One turn moves every row onto another: examples first, then more rows asked:
kevam: [-10.1   3.2  15.3   4.9 -23.7  20.3  30.8  10.7  23.6   2.8 -13.0  25.2
   1.6   9.9  29.4   5.4   7.9 -24.9]
Tuz: [-18.4  -6.9 -23.9  10.3 -57.7  -9.1 -12.6  -8.7 -11.0  30.4  -1.5 -12.6
 -10.9 -11.2  11.3 -12.7  13.3  -8.2]
Sek: [-34.7   3.2  -6.3  -1.5 -21.9  -1.4   3.8 -14.6 -12.6  21.1 -18.4  12.1
 -25.4  42.3  16.0   2.7  -1.0  10.5]
tebol: [  1.9  -0.1 -21.8   8.2  -4.7 -20.0  52.5  17.9  23.0  19.2 -25.1   8.3
 -24.9 -16.4  15.3 -13.3  -5.0  25.2]
zini: [ 21.5   3.0   3.0 -11.3 -20.0   6.4  23.2  -0.5   2.8  31.2 -30.1   7.8
 -14.4  23.0  27.5 -32.2  22.3  30.2]
gilit: [  0.5  38.0   5.8 -11.1   7.3  14.4  10.9   7.6 -28.5  23.7  -9.0  -6.6
   5.2  27.8  20.9  -7.7  -5.7  19.9]
Kerus: [ 23.9  11.4 -31.7 -14.7 -10.3  34.8   9.0 -25.2   7.8  -2.7  -6.6  22.3
 -21.3   2.1  -5.6 -17.8  11.2   7.9]
lipa: [-24.9  -8.0 -34.6   0.4  -4.1 -32.2  -6.3  22.2  -1.7  40.1   1.4  16.0
  -6.9 -20.2  -7.5  -9.0  14.0   4.9]
sito: [  5.9 -30.9 -26.3 -18.5  25.1   9.9  22.1   5.9  -6.0 -14.5 -31.9   0.4
 -12.1 -13.0  -9.6  -4.7  20.7   6.9]
Sol: [-12.2   5.6   5.0 -15.0  -4.7 -24.7 -20.6   0.9  -7.9  -7.7 -14.5 -23.5
   7.0 -28.6   4.8   4.2 -25.4  -4.9]
fof: [ -7.2 -12.1 -44.7  -7.9  14.7   3.8  13.3  -0.9 -22.7  33.3 -13.3  -4.1
  23.7  -4.6   6.5  19.2  -2.2   1.8]
kaget: [-12.4  30.6   4.9 -11.3 -29.8 -40.3  12.9 -20.3  16.2   7.1 -20.4  18.0
   6.1  17.4  15.4  -3.6  -9.1  -5.0]
dituk: [ -5.3  10.4 -20.3  15.4 -21.8  -1.2  41.0  22.6  -2.0 -15.8  -2.5 -29.3
  11.3  11.7  -3.8  16.8  -6.5 -16.3]
lurop: [-30.1 -20.8   1.7   2.0 -11.4 -34.5  13.5  29.3 -12.1  21.9 -16.4 -30.0
   9.5  -9.1  19.7   1.0   6.2  -9.7]
kegot: [  7.6   7.8 -13.8   3.3 -10.3  17.1  -3.9  25.6  15.3   2.6  -7.6   4.8
  20.2   0.0 -29.6 -32.5  32.3   0.0]
zove: [ 10.1 -14.6 -40.2 -12.2 -15.7 -12.1   7.5  21.3  -1.6  21.8  17.5  21.7
 -42.7 -14.2   8.2   0.9   6.4  -2.5]
sased: [ -0.8  -8.9  23.4  -6.3 -32.2   6.6   4.7  -9.0  16.3  -4.8  -6.3  -5.1
 -32.1 -19.6   1.7 -31.5  23.9 -13.2]
Pepad: [-37.2 -13.6 -28.2 -14.1  -4.2  -2.9  -7.1  -1.7   1.1 -22.6 -20.0 -13.5
  11.4   0.6  26.0 -40.9   5.1  -5.7]
dud: [ 14.2  12.5   7.7   1.7 -21.1 -17.9  42.4   5.7  48.6   4.3  -8.4   0.1
   8.7   1.1   4.3   0.0   0.0 -18.8]
Fafa: [  7.1   3.0 -42.9  -9.6  -7.5 -10.7   7.7 -36.2  24.3  17.4 -20.9  -3.0
   1.3  36.4  -8.3  -4.2  15.4  -3.2]
zuli: [ -4.5  -0.7  -9.4  -9.4 -16.8 -29.9  24.4 -24.2 -20.3  16.1 -29.0 -15.2
 -27.7  -5.3  30.9  21.8  -9.9   4.6]
Lol: [  2.0  16.1 -17.2 -16.0 -28.6   4.5  -9.1  10.6 -18.6 -15.3   0.3 -15.9
  12.4  43.2  14.5 -10.9  14.6 -12.0]
Fifu: [ -1.6  10.1  16.1   2.8 -21.9  -6.3  16.4  44.7 -25.8  -4.7 -17.1  -7.8
 -11.0 -33.8  12.8  -7.2   6.3  11.0]
Tega: [ 21.2  43.7  -6.9 -11.0  24.9  -4.6   2.4  38.4   4.8   4.1  -6.0 -10.6
  -2.5  -5.3  -2.0  -4.4   0.5  11.7]
Resiz: [ 35.1   1.1 -23.7  -8.5  -4.7  -4.2  31.3  30.5  13.7  -7.9  -3.1 -20.5
  14.7 -29.9   5.3 -24.2  14.0  -6.6]
miko: [ -1.7  23.3 -18.0 -15.6  10.0 -13.0  -5.3 -11.6  15.7  29.3  -9.7  36.6
 -11.3 -11.3 -11.6  -9.0  31.4  -7.9]
Feli: [ 12.1   7.8 -10.1 -18.7  11.5   5.1  32.9  -1.9  -8.4  33.2  16.8 -35.7
   7.1  11.7  10.7 -21.4 -13.3  10.7]
zim: [  0.1  -3.0 -19.3 -30.7  -4.7   0.0 -18.4 -19.6  -1.5 -35.5 -22.5  -4.0
 -19.0 -15.9  14.6 -14.3   2.3 -12.0]

Resiz moves to Kerus
Tega moves to miko
zove moves to kevam
Now find these:
lipa moves to dud
tebol moves to sased
zuli moves to Fifu
dituk moves to sito

